One vector is turned by the same rotation once a step. Each row is the vector after some number of steps, and that number follows the row.
The counts run from 0 to 560.
[ 10  -9  17  15  -5 -10  62 -28  16   5  18 -33  10 -53  39 -10 -32 -16
   9 -33  -2 -16  17  15 -14  -3  38 -19   6  10  23 -20 -14 -33   1   3
 -25  -6 -20  -7  19  21  38 -35  -3 -28   7   3 -14  -1   4  16 -13  17
  33 -28  -1   3  30 -20 -26  41 -49  16   6   5  14 -21  22   3  10 -30
  41 -32   3  16]	151
[ -7  12  14  -4   6 -14  24   4   9  -3  36 -32 -36   3 -15  54   1   4
  14 -29  15  -5  -3 -21  14  57 -11  42 -40  12   0  -1 -22 -45 -12  52
   6 -37 -12  36  11 -18  -3 -19   2 -10   2  28  -2  14  31  15 -18   6
 -22  -3  -5  19  10  25  12 -26 -37   1 -33  -7   4   7  19  -9   4  26
 -16  21  16   1]	361
[ 30   9 -48   3 -12 -34  -2  13  -3 -14  17 -22  -2   7   1  33  -7  36
  16   0  32 -18  -7 -12  15  21  17  -3   2 -43 -24   1  39 -11  -1 -12
  -7 -26 -11  48   7 -35  13  38   6   6  42 -24  -5 -26  25  -5  -7 -13
  16   9 -13   3 -12 -31  -8  16 -22 -13  12  19  19  15  40  18  18  -2
   6  21   3 -42]	501
[ 18 -11 -19  10   9  -2  -3   6  -7 -13 -11  -1  -5  11   8   3  16  13
 -15   6  -3 -16 -13 -36  12  20  17 -19   0 -28 -13  21  40 -25 -10 -39
  -4  -4 -10  47  -6  -6 -28 -10 -10  -1  52 -22 -21 -27  43  12 -50 -40
 -24 -46 -21 -17 -23  10 -23 -20 -16   8  47  12  29  -2  -2  15  12   9
 -13 -22 -13 -18]	171
[  3  39  -4  12  12 -41  17  -3 -22   8  15   9   6 -15  44 -14   0 -24
   4 -16 -27 -16   2   7 -34  -5  -7 -41 -25 -72 -14  -6   7  52 -30   6
   1  11  15  21   6 -44  25  31 -19  17 -26  12  18   3 -19  23   4   2
  23 -30 -20  20   4 -38 -14  20  21  12  12  16  14   9   6   1 -31  -9
  23  -1  17  18]	296
[ -4 -13 -15  11  17 -11   2 -30 -12 -24 -18  15  28 -26  27  -8 -19   3
 -18 -38  18  -2 -14  17  -4 -32  17  11 -36   9  24 -18 -23  -6 -10  -9
 -62 -15 -10   2  17  19   6 -16 -40  43 -19 -17  -9   0  -9   0   1  -3
  13  11 -15 -11  47  17   8  56 -16  -5 -36  26  30 -12  -5  21 -17 -43
  31  23  -8  11]	42
[  7  -2   8  -9 -19  -3  15 -12 -34  30  31 -21 -40   3  -2  37   2  17
  11  -2  13  -7  54  -6  16  38  28  -5 -16 -35   8   0  66   4  -5  51
  23 -51   1   0 -23  16  30 -17 -38   4   6  -5  -9   8  -1 -12 -20 -20
   6 -23  -1  14  20  36  -8  58 -29  19  -1 -25 -11 -18  14  19  13  -7
 -14  32  34  16]	452
[  0 -16   8  -3  -3 -18  47 -14  10  16  17 -36 -34 -23  -7  23 -15   3
  15 -33   9 -24  24  -9   3  42   7  18 -18  -4  19  -5  -1 -60   1  29
 -14 -36  -2  25  24  11  26 -23  -5 -23   8  23 -24   8  27   0 -22  23
  18 -20  -3  12  10  -7 -22   5 -53  30  -8   0   3 -11  20  25  18 -15
 -11  21  20  -4]	256
[-17  -2   1  26 -16 -22  14 -27   3   3  55 -38  14 -27  52   1 -30  -4
  11  13  -5   7   2  19   3  -5  34 -23   3   5  11 -18  44  -9 -24  29
  25  -8   5 -30  13  11  13 -19 -23 -22   3  16  -8  24 -32   3  25  -7
  37 -12   9  19  23  11  33  69 -31   0  17 -30  -5  -1   6   0 -24  12
  23 -10  18   0]	99
[  1 -24 -22  -9  29   7 -12  -2 -25 -43  29  11  21 -25   4  15   9  -9
 -44 -39 -12   3  10  -3   7  20  29  -9 -51 -46   2  19 -34  -5  18  -7
  10  17  -3   4 -10 -16  -1  -7   3   4 -20 -31 -28  20   5   4 -42  -6
 -37 -37   1 -24  -1   9 -12  17 -49  49 -14   5  32 -26  13  26  -5 -14
  -8  16   8  25]	403
[-21  -1  37  20  -1 -16  34 -20  13  17  28  -7  19 -12  57 -27 -14 -20
 -16  -1 -30  -5  21  42 -34 -12   5 -24  -6  26   3   5  13  -4 -44  18
 -11  14  11   0 -14  15   8 -40 -60  -7  20  11  -2  15 -14  24  -6 -10
  13 -32   0  33  42  15  16  29   0   9  30 -12   0 -10 -18 -11 -14  -6
  15 -28   9  37]	430
[ 21  31 -40   5   2 -39   3 -32  -3  14  22   4   8 -13  33  -9 -24  -8
  12   8  -8 -29 -38   0 -35 -26   9 -26 -12 -36  -2 -19  14  -3 -42 -24
 -35  18  -1  21  23 -17   9   8  -8  16   8   0  -3   0 -12  21  47   1
  47 -16 -20 -28  24 -29  -9  23  23 -15  14  20  39  29  20  16 -13 -17
  42   6   3   6]	48
[ 25  25  -5  -6   3  16  15  -1 -22  31   5   2 -42  12 -20  49 -14 -18
  20 -19  37 -29  44  -9  29  20  25  -3 -22 -22  21   3  17 -16  -3  30
 -10 -19  -2  43 -12  -3  33  -4  -7  25  19 -33   8 -17  41  -5 -13 -10
   4  28   6 -17  40   0 -17  26   1  18 -13  23  12  10  45  22  40 -48
   8  19   3  16]	505
[-25   4  23  30  -8  -4  49 -24  -4  39  -2  23  17  -4  23 -21 -12 -28
  31   2  -9 -28  24  27 -35 -23  -1   8  -5  24  25  10  -6 -29 -21 -11
 -18  35  -5  19  33   8   0 -46 -12  -4  31   5   8  17 -11  27  -8 -12
  18 -36 -18 -16  41   4 -15   0  -8   6 -19  39  16 -19  22 -11   7 -12
  21 -20 -32  34]	40
[ 31   3 -53  -4   4 -14   0  -4   7 -11   3 -44 -26 -22  19  35 -13  30
 -11 -14  19 -22   6 -26  33  19  46 -23  19 -39 -21  -6  30  -5   4  15
 -26 -22 -30  43  12  -6  13   9 -10  -3  25 -31  -6 -10  23  -4 -19 -20
  17  23   8  -8 -14 -28   5  40 -29 -15   8  17   8  30  24  17   3 -14
  33  20   4 -33]	500
[  7  23 -22 -19   1 -40  39  11  30  16  22 -35  14 -18  27  -8  20  17
  -2  -6  -7 -31 -18   2  -4 -13  12 -17  23 -13 -54  18  -5   8  -9  -8
 -26   5 -44  59  14 -24 -12 -13 -22   3  33   3   6  10  14  50   1 -31
   9  -4  21  27   3 -52  -4  29  -5 -43   4  22  31  22  11  -5 -21   8
  25   1 -20   8]	387
[ 16  -3 -22 -35   6 -28   6 -10 -57 -28  -1 -13   0 -20   0  11   5  22
  -9 -33  -2  24  27 -23  26  23  30  10 -34 -31  -8   9 -49  17  25  18
  23 -31 -33   4  -7  -7  12  -9 -25  28 -48 -11 -28   6  17   0  10 -16
  -2 -20   1 -25  16  14 -11  31 -35   7  -6   0  20 -26  20   5  -2 -25
  -3  59  12  17]	12
[ 16  29  -9  45  25  -9  -2  12   4   0  -9 -15 -17  16  59  23  -1  -3
 -28 -25  10  20 -23   0  16  33 -15   5 -20   7 -16  26   2  21 -16 -13
 -21 -50  12  40  -4 -30  -2  16  -9  -6 -16   2   9 -31   5  22 -21 -23
   0  23 -20  51 -26   8  24 -20  -8 -11  37   9  16  29  -9  18 -37 -11
  26 -24   2 -15]	417
[-13   3   1   8  11  -3 -17  -2   8 -18  15  -5  -1 -28  -2  17 -29   8
 -31 -27  10  15  33  13  13  12  14  35 -47 -45  -5  24  21   1  18  39
 -12  -6 -20  30   4 -17  28  24 -21 -25 -29   7  25  22   4 -10 -57  10
 -18   0  -5  -5  -5  24  15  11 -55  -7 -79  -3   1 -10   5 -15 -15  -2
  13   1 -13   8]	20
[-13  42 -30   0   8   3 -33   4  19  27  17  -1  -5  -3 -15  25 -23  -8
  29  24  25 -33 -53 -10   7 -35  33  -5 -11   6  22 -12   3 -30 -18 -13
 -23  40  -1  18  27 -13 -16 -24  26  15  20 -20   0  13   9  19  16 -15
  24  17  15 -32  35  10   2  37   7 -25 -37  10  44  17  44  -7 -10   4
  30  -7 -26  -8]	384
[-12   4 -49  21   1 -33  19 -25 -26   3  21   5  10   2  14   7 -37  -4
  18   9  19  -5  13   5 -31 -10   1  20 -43 -30  13 -10  25 -27   2   0
   2  14  -2  -5  41 -10  31  17 -10  13  17  12 -11   1 -21   8  20  -8
  43 -19 -49 -27  30  -2  -9  37 -40  17 -28  37  25  -7  29  27  25 -17
  25  24   0  -4]	153
[-21  17  22  12  -6   4  39  -6 -45  15  21   1   6  31  42  32 -35 -25
  26  14 -16 -16  40  16 -38   4 -11  -3 -29  -4  45 -30  15  13 -23  32
  19 -27  10 -17  -5  -7  29 -12  -9   1  25  13   5  -3 -11  14  -1  -3
  45 -16 -19  -5  21  28   1  23  12  33  -3  14 -20  -5  15  14  38 -51
  20   5  20  -8]	205
[  5  31  11  -4  -7  11 -38  -8 -44 -27 -16 -29  15 -12  -3  15 -19  18
 -12 -29  28  19  30   6   9 -15  23  -6   1   2  17  -4 -29  23 -15  27
  -6 -19 -22  35 -17 -12   1  14  -4   6 -30 -21  20 -40  27 -37 -12   0
  -5 -15 -14  -2  36  45  25  15   5 -43 -33  -5  17 -22  36 -63  -3 -30
 -13  12 -28   5]	126
[  6  11  20  15  11  -7  35   9   6  -5 -22 -15  -8  16  22 -21  -1  12
  -9   2 -21   3 -15  -2 -11  23 -18  30  -2 -14 -18  17  -8 -24  11 -16
 -64 -24 -22  52  12 -12  -5  27   4  -7  -7  21  10 -27  28  28 -50  -2
 -16 -27 -28   1 -27  -4 -29 -56 -34 -24 -23  27  20  -2 -24 -24 -29  -6
   4 -24 -40 -15]	28
[-18 -14 -28  30   8  -6  -5  -2 -15 -19  11  18  48  16  56  20 -20  22
 -13 -18   1  19 -28  15  -7  -5  25  16 -29  19  13  -1 -36  30   6 -39
  -3 -22  16 -36  -1 -11   0 -18  -9  20  -1  -8 -22 -22 -46  23  -5 -28
   9   6  -6   3   5  14  13  50 -31  46  23  14  17 -26  -9  45 -25 -11
  13  19  13 -27]	538
[  4  -5   7  20   6  -9  18  11 -15 -40   4 -24  15   7  69  33   0   2
 -25 -36  -2  23   9   9  10  35  -5  10 -15  27 -16  16 -41  17 -32  -4
  28 -40  -3  27 -10 -19  -3 -25  -2 -12  21   1 -24 -24  22  13  -2 -20
 -11 -17 -15  32  -8  10  51 -15 -17  32  65   3   4   2   8   8  13 -10
  -4 -10  25  -5]	313
[-40  11  25  23 -16   0   7  26  21   1   7 -25   6   6  -7 -10  -6  12
  12   4 -13 -20  -1  20  -8  22 -28  35  -3  15  -5  19   8 -23  -2   5
 -39 -25 -13  29   9 -16 -20 -17  -1 -27  19  27  18   3  18  23 -58  -9
 -23 -25 -13   9 -21  25 -15 -31 -36 -18 -53  -5   0 -21  -3 -36 -17  44
 -23 -17 -35  -7]	472
[-23 -17 -17  20  -3 -25  25   2  -2 -24  27 -23  13  11  60  -6 -17  11
   5   5 -25   1 -31 -20 -17  43   6  -8   5   2  -2  -4   0 -11   4 -35
  17 -36  10 -21   4  -1  -5 -22  12 -15  18  11 -33  -8 -13  28 -17 -14
  27 -50 -24   2 -31   8 -35  -3 -42  52  41  -7   5 -28  -4  31  -6  27
   6 -11  24 -42]	202
[  1  19 -12   4   2  -8 -18   7  11  -5  29   1   5  13  16  -8  -4 -14
 -19  13  -2  -6 -39   2  -7 -16   8  -1 -32  12  -7  15 -38 -41 -11  -4
  14  44 -30  29  11 -43   1 -16  42   7  26   2   1 -17  53  24  18  -9
 -29 -27  10 -21  20  15  14 -47 -14 -25 -21  13  55   5  34 -36  14   0
  -3 -53 -14  27]	271
[  3  28 -52  29   1 -34 -15  -7   7 -21   5  -6   6   8  14 -12  -3  21
 -11  13  23 -22 -42  -6 -19  -4 -18  18 -21 -32 -47  11  41 -32 -18 -28
 -32   1  -3  50  15 -20 -15  15 -34  33  35  -5   1 -22  29   5  -7 -23
  -3 -19 -34  -7   5  -2  -9  -5   6 -31  -9  31  53  31   9   4  -4  19
   2   1 -26 -24]	275
[-22  21   9  -6  22  -6  -1  30 -14  17  40   2 -19  33  41  11 -10 -29
   1   1 -53  -6 -42   4 -10  11   0 -28 -34 -23  -4   9 -49  13  -6 -11
  13  -4  18  -9  -8 -63  -5   6  63  -6 -35  -3  -7  -7  -6  55  -1  12
   2  -4  22  -8 -40  -6 -22 -26 -10  21  -6  19  19  33  13  17 -21  -5
  21 -32  18   0]	302
[ 10  14  -6  16   6   2   9  11   9   6 -19  -7  16 -13  17  17  13  12
  18 -13  34 -23  17   9  23  -2  37 -24  43   5 -16  31   8  26 -40 -14
   1  12  -8  70   1 -24 -28 -35 -27   3  37 -37  13   1  16  25 -33 -50
  -5  -2  -1  20  22 -24   6  30   5  -7  33  17  20  -7  23 -19  -8  13
   3 -28 -25 -10]	283
[-11   4  38  13  -2  -2  43  25  24   8  39 -18 -22  16  21  21   2 -26
 -17 -32 -21 -10   5  10 -17  62 -38  13 -33  -2  -8  -6 -15 -12 -10  21
  -6 -51  24  20 -14 -17  20 -10 -12  -8  16   8  -4  -9  26  40 -45  15
 -13  -4  10  42 -21  -4 -13 -27 -17  40  15  -9  -8  -7   0  21   3 -17
   0 -13  29   8]	308
[ -9   4  -4  -8   3  -7 -14   9 -35 -34  16 -10  20  -6  12  22 -14   6
  11   1   6  17  39  -4  18  -3  61  -3  12 -21   6  17 -13   7  13  10
  60  13 -37  15   5 -36 -13  -5  41 -48  -7 -14   9  -3  22 -18 -41 -11
  -5 -47 -15 -28  -9   7  -5  14 -54  -4  -4  -6   6 -36  45 -35   7  17
  -7 -12  -8 -14]	14
[  0   9  -3 -14  11 -21 -16  -1 -28 -18  15   5  26 -31   8   6   9 -13
  16 -28 -10 -36 -30 -16  -5  -2  38 -44  -5 -19  -3 -10 -55  28 -23 -28
   1  25  22  19   7 -41 -22 -19  11   7 -22 -24 -16  14   5  12  -4   0
   6 -60  -9  -9  30 -12 -28  19  17  21  40  -7  24 -23  46  -9 -28   8
  -6   1  11  -6]	292
[-34   4  -3  16 -46  -6  -7  17  -9  13  17 -16  17  23   2  -5  -6  42
  38  30   7 -15 -12  16  -9   7  24  -9  32  -9   0   7  75   7   8 -18
 -17 -48   1 -11 -24  -6  -1  -4  -3   4  32  -4  -3 -22 -10  20 -28 -48
  13  -5  -5   4 -18  16 -26  43 -12 -12  -8 -18   2 -31 -13   5 -24  45
  -5   0 -11 -44]	337
[ 25  30  -1  39 -13 -43  -7 -15  -8  -2  31  11   2   9  34 -12   6 -11
 -14 -26  28  12  14  24   2  17   9 -35 -27 -52  -5   7  59  12 -16  28
  30 -17  13  11 -21 -29  51  26 -16  31 -25   4  -9 -36   0  -3  -6  -1
  -1 -32 -54  22  16   8  12   4 -11  14  49  -9  11  -1  36  10  -7  -6
  -8 -23  14  27]	69
[-37  14 -13 -30 -37 -19   0  22 -19  17  38  -7  -8  33 -14  10   8  25
  32  42   9 -11 -45  -7  -2   5  12  10 -19  -6 -15  -3  -4  -7  29   7
  10 -30 -14  -8  -8 -31  -1  -4  22  24  27  10 -12 -11   1  41  14 -33
   3  -3  26 -19   7  11 -25  27  -7  -2 -44  -4  35 -21  27   7  -6  45
 -15  41   1 -10]	1
[ -4  12  -3  18  21   8   5  10 -46  -5  -9 -33   6  18  54  55 -30   9
  15 -20  -7  -9   0   1  11  16  13 -22  14   4  22 -23 -26  37 -42 -11
 -15 -47  16   3   5 -13 -11 -13  -6 -10   0 -19  -9 -14 -10  14   0 -20
  55   5  -3  23  -5   1  12  46  12  28  32   1 -23   6   6  23  -8 -38
  42  16  19 -51]	200
